[[126 127 130 129 131 127 126 127 128]
 [129 128 129 128 129 129 126 128 127]
 [119 157 139 133 136 124 119 138 131]]
:
[[119 157 139 133 136 124 119 138 131]
 [129 128 129 128 129 129 126 128 127]
 [126 127 130 129 131 127 126 127 128]]

[[121 127 144 148 123 103 119 139 132 120 143]
 [103 119 139 132 120 143 136  99 111 146 137]
 [133 121 126 144 148 123 103 118 140 132 120]
 [148 123 103 119 140 132 120 143 137  99 111]
 [123 103 119 140 132 120 143 137  99 111 146]
 [144 148 123 103 119 140 132 120 143 137  99]
 [118 140 132 121 143 136  99 111 146 137 121]]
:
[[144 148 123 103 119 140 132 120 143 137  99]
 [118 140 132 121 143 136  99 111 146 137 121]
 [121 127 144 148 123 103 119 139 132 120 143]
 [148 123 103 119 140 132 120 143 137  99 111]
 [133 121 126 144 148 123 103 118 140 132 120]
 [103 119 139 132 120 143 136  99 111 146 137]
 [123 103 119 140 132 120 143 137  99 111 146]]

[[123 144 128]
 [123 103 125]
 [112 147 155]]
:
[[112 147 155]
 [123 144 128]
 [123 103 125]]

[[146 114 112 127 130 129]
 [149 131 141 104 138  99]]
:
[[149 131 141 104 138  99]
 [146 114 112 127 130 129]]

[[114 118 144 112 135 130 134 110 117 138 137 113]
 [113 139 130 111 125 136 130 125 107 131 130 100]]
:
[[113 139 130 111 125 136 130 125 107 131 130 100]
 [114 118 144 112 135 130 134 110 117 138 137 113]]

[[116 127 138 127 122 115 130 134 130 147 138]
 [114 122 119 140 130 121 128 144 129 117 142]
 [121 130 126 120 124 150 118 125 122 140 101]
 [131 132 126 107 127 103 142 102 124 146 112]
 [137 124 130 113 138 127 129 113 121 121 149]
 [110 131 133 126 123 135 138 125 132 149 153]
 [122 123 138 146 133 138 120 149 142 142 115]]
:
[[131 132 126 107 127 103 142 102 124 146 112]
 [110 131 133 126 123 135 138 125 132 149 153]
 [121 130 126 120 124 150 118 125 122 140 101]
 [116 127 138 127 122 115 130 134 130 147 138]
 [137 124 130 113 138 127 129 113 121 121 149]
 [122 123 138 146 133 138 120 149 142 142 115]
 [114 122 119 140 130 121 128 144 129 117 142]]

[[117 137 112 124 130 145 120 137]
 [118 145 114 134 115 141 128 131]
 [115 150 108 133 114 147 127 134]
 [120 130 118 118 138 142 122 140]
 [120 131 124 124 129 137 128 137]]
:
[[115 150 108 133 114 147 127 134]
 [118 145 114 134 115 141 128 131]
 [117 137 112 124 130 145 120 137]
 [120 131 124 124 129 137 128 137]
 [120 130 118 118 138 142 122 140]]
---
[[131 131 151 132 126 122 136]
 [113 127 146 127 127 117 131]
 [128 106 139 134 134 130 139]
 [133 129 140 128 128 134 136]]
:
[[128 106 139 134 134 130 139]
 [133 129 140 128 128 134 136]
 [113 127 146 127 127 117 131]
 [131 131 151 132 126 122 136]]

[[155 138 135 114 134 138 126 128 130 136 132]
 [123 130 125 139 126 131 139 140 135 119 129]
 [125 120 131 132 130 116 136 141 110 108 137]
 [132 137 132 129 129 135 121 124 132 147 124]
 [122 116 104 126 128 116 106 124 140 136 115]
 [116 136 142 128 114 135 108 132 145 101 112]]
:
[[122 116 104 126 128 116 106 124 140 136 115]
 [123 130 125 139 126 131 139 140 135 119 129]
 [125 120 131 132 130 116 136 141 110 108 137]
 [132 137 132 129 129 135 121 124 132 147 124]
 [155 138 135 114 134 138 126 128 130 136 132]
 [116 136 142 128 114 135 108 132 145 101 112]]

[[126 141 142 113 116 128 140 131 136 132 131 122 125 127 116]
 [157 133 133 136 123 124 113 125 146 132 121 135 119 126 111]]
:
[[157 133 133 136 123 124 113 125 146 132 121 135 119 126 111]
 [126 141 142 113 116 128 140 131 136 132 131 122 125 127 116]]

[[106 130 121 138 132 124 108 106 102 107 120 122]
 [101 124 111 133 122 112 109  99 105 115 129 110]
 [146 123 125 112 132 134 124 138 139 115 109 136]
 [103 118 130 135 117 114 131 125 119 141 142 115]]
:
[[101 124 111 133 122 112 109  99 105 115 129 110]
 [106 130 121 138 132 124 108 106 102 107 120 122]
 [146 123 125 112 132 134 124 138 139 115 109 136]
 [103 118 130 135 117 114 131 125 119 141 142 115]]

[[116 124 136 129 125 125 127]
 [134 115 123 139 137 111 133]
 [151 133 120 140 139 124 131]
 [126 125 108 141 135 127 123]
 [140 125 119 123 118 123 149]
 [121 133 154 131 130 110 131]
 [133 103 122 138 136 124 110]
 [139 111 142 109 110 124 133]
 [124 135 134 125 122 113 137]
 [150 146 133 137 134 104 117]
 [130 133 129 124 123 132 128]]
:
[[126 125 108 141 135 127 123]
 [140 125 119 123 118 123 149]
 [151 133 120 140 139 124 131]
 [133 103 122 138 136 124 110]
 [134 115 123 139 137 111 133]
 [130 133 129 124 123 132 128]
 [150 146 133 137 134 104 117]
 [124 135 134 125 122 113 137]
 [116 124 136 129 125 125 127]
 [139 111 142 109 110 124 133]
 [121 133 154 131 130 110 131]]

[[125 126 107 139 136 126 116 136 114]
 [116 125 125 129 135 122 130 123 129]
 [123 121 115 141 133 128 130 127 129]
 [137 129 136 129 121 139 133 128 125]
 [130 130 128 116 127 128 126 129 126]
 [123 127 137 126 124 120 139 124 142]
 [133 134 119 149 130 126  99 130 112]
 [126 133 140 147 125 130 138 122 130]
 [129 130 113 122 135 127 115 136 113]]
:
[[125 126 107 139 136 126 116 136 114]
 [129 130 113 122 135 127 115 136 113]
 [123 121 115 141 133 128 130 127 129]
 [133 134 119 149 130 126  99 130 112]
 [116 125 125 129 135 122 130 123 129]
 [130 130 128 116 127 128 126 129 126]
 [137 129 136 129 121 139 133 128 125]
 [123 127 137 126 124 120 139 124 142]
 [126 133 140 147 125 130 138 122 130]]
